128 stands for zero in the data rows.
Here are some points, each followed by its number:
c(90, 121, 137, 145, 199, 13, 117, 127, 107) 0
c(110, 114, 117, 130, 105, 98, 144, 88, 128) 1
c(97, 123, 109, 120, 116, 0, 255, 131, 122) 2
c(99, 122, 131, 118, 112, 137, 118, 113, 120) 3
c(119, 132, 117, 119, 100, 19, 252, 142, 137) 4
c(134, 127, 209, 158, 184, 0, 113, 106, 119) 5
c(125, 132, 112, 122, 109, 180, 130, 123, 111) 6
c(120, 125, 117, 123, 76, 149, 118, 108, 120) 7
c(131, 113, 118, 133, 110, 125, 128, 120, 128) 8
c(109, 128, 112, 121, 158, 126, 124, 100, 129) 9
c(109, 133, 118, 122, 118, 105, 145, 113, 124) 10
c(101, 128, 126, 133, 140, 170, 134, 102, 122) 11
c(121, 111, 113, 135, 115, 19, 197, 255, 232) 12
c(107, 117, 140, 122, 135, 0, 118, 116, 128) 13
c(106, 119, 107, 115, 93, 255, 124, 92, 125) 14
c(111, 118, 118, 120, 118, 50, 176, 255, 150) 15
c(116, 122, 178, 217, 230, 104, 117, 110, 122) 16
c(97, 115, 130, 114, 143, 244, 118, 115, 117) 17
c(105, 122, 119, 133, 127, 17, 132, 213, 227) 18
c(120, 116, 110, 118, 109, 152, 110, 114, 112) 19
c(137, 156, 118, 123, 133, 214, 121, 117, 117) 20
c(102, 99, 115, 123, 108, 39, 0, 124, 114) 21
c(106, 128, 123, 124, 114, 248, 118, 121, 123) 22
c(117, 128, 245, 153, 246, 91, 115, 119, 120) 23
c(123, 120, 255, 156, 231, 0, 114, 116, 118) 24
c(120, 124, 170, 156, 250, 15, 131, 109, 119) 25
c(84, 116, 128, 127, 111, 244, 105, 107, 121) 26
New points follow, each followed by the number of its nearest point above.
c(131, 123, 221, 164, 190, 0, 112, 104, 119) 5
c(79, 117, 124, 126, 123, 135, 111, 94, 123) 3
c(96, 123, 131, 117, 108, 148, 115, 111, 121) 3
c(110, 126, 112, 118, 116, 179, 123, 113, 102) 6
c(110, 117, 117, 121, 119, 20, 186, 255, 154) 15
c(203, 246, 116, 133, 106, 3, 108, 138, 130) 13
c(113, 120, 127, 136, 189, 51, 135, 117, 140) 0
c(111, 113, 109, 123, 109, 205, 125, 104, 117) 6
c(115, 117, 118, 120, 118, 39, 178, 255, 150) 15
c(99, 122, 132, 117, 108, 137, 116, 111, 121) 3
c(106, 123, 181, 154, 212, 140, 110, 115, 117) 16
c(105, 122, 114, 117, 146, 179, 118, 114, 125) 11
c(255, 142, 124, 127, 117, 0, 103, 122, 115) 13
c(106, 141, 184, 211, 181, 0, 116, 133, 133) 5
c(102, 121, 155, 169, 197, 7, 115, 110, 123) 0
c(88, 117, 127, 117, 107, 142, 127, 112, 117) 3
c(88, 133, 143, 196, 206, 133, 122, 112, 126) 16
c(114, 112, 112, 121, 118, 192, 131, 110, 123) 6
c(113, 124, 182, 168, 236, 40, 114, 120, 109) 25
c(127, 110, 116, 122, 112, 155, 118, 114, 119) 19
c(90, 121, 139, 144, 200, 12, 115, 126, 108) 0
c(116, 123, 193, 224, 195, 0, 114, 134, 136) 5
c(134, 131, 130, 133, 100, 187, 121, 135, 117) 6
c(255, 250, 129, 122, 102, 10, 114, 127, 139) 13
c(118, 255, 127, 127, 123, 66, 116, 102, 119) 10
c(203, 169, 118, 114, 98, 0, 114, 105, 120) 13
c(128, 122, 207, 156, 177, 0, 114, 106, 119) 5
c(96, 122, 138, 143, 198, 14, 117, 126, 110) 0
c(99, 122, 123, 130, 119, 136, 118, 128, 125) 3
c(105, 123, 211, 166, 171, 60, 109, 118, 117) 5
c(105, 122, 224, 172, 181, 46, 107, 120, 118) 5
c(187, 161, 117, 115, 101, 14, 115, 106, 122) 13
c(119, 123, 115, 123, 123, 0, 153, 121, 114) 13
c(255, 206, 124, 121, 115, 0, 111, 119, 114) 13
c(112, 116, 117, 121, 118, 38, 176, 255, 149) 15
c(90, 122, 141, 149, 210, 0, 116, 129, 108) 0
c(237, 136, 124, 126, 117, 0, 106, 122, 116) 13
c(116, 121, 168, 204, 215, 115, 119, 110, 122) 16
c(85, 117, 124, 125, 121, 145, 111, 97, 123) 3
c(139, 140, 119, 126, 119, 174, 123, 113, 114) 6
c(122, 112, 115, 131, 117, 31, 187, 248, 216) 12
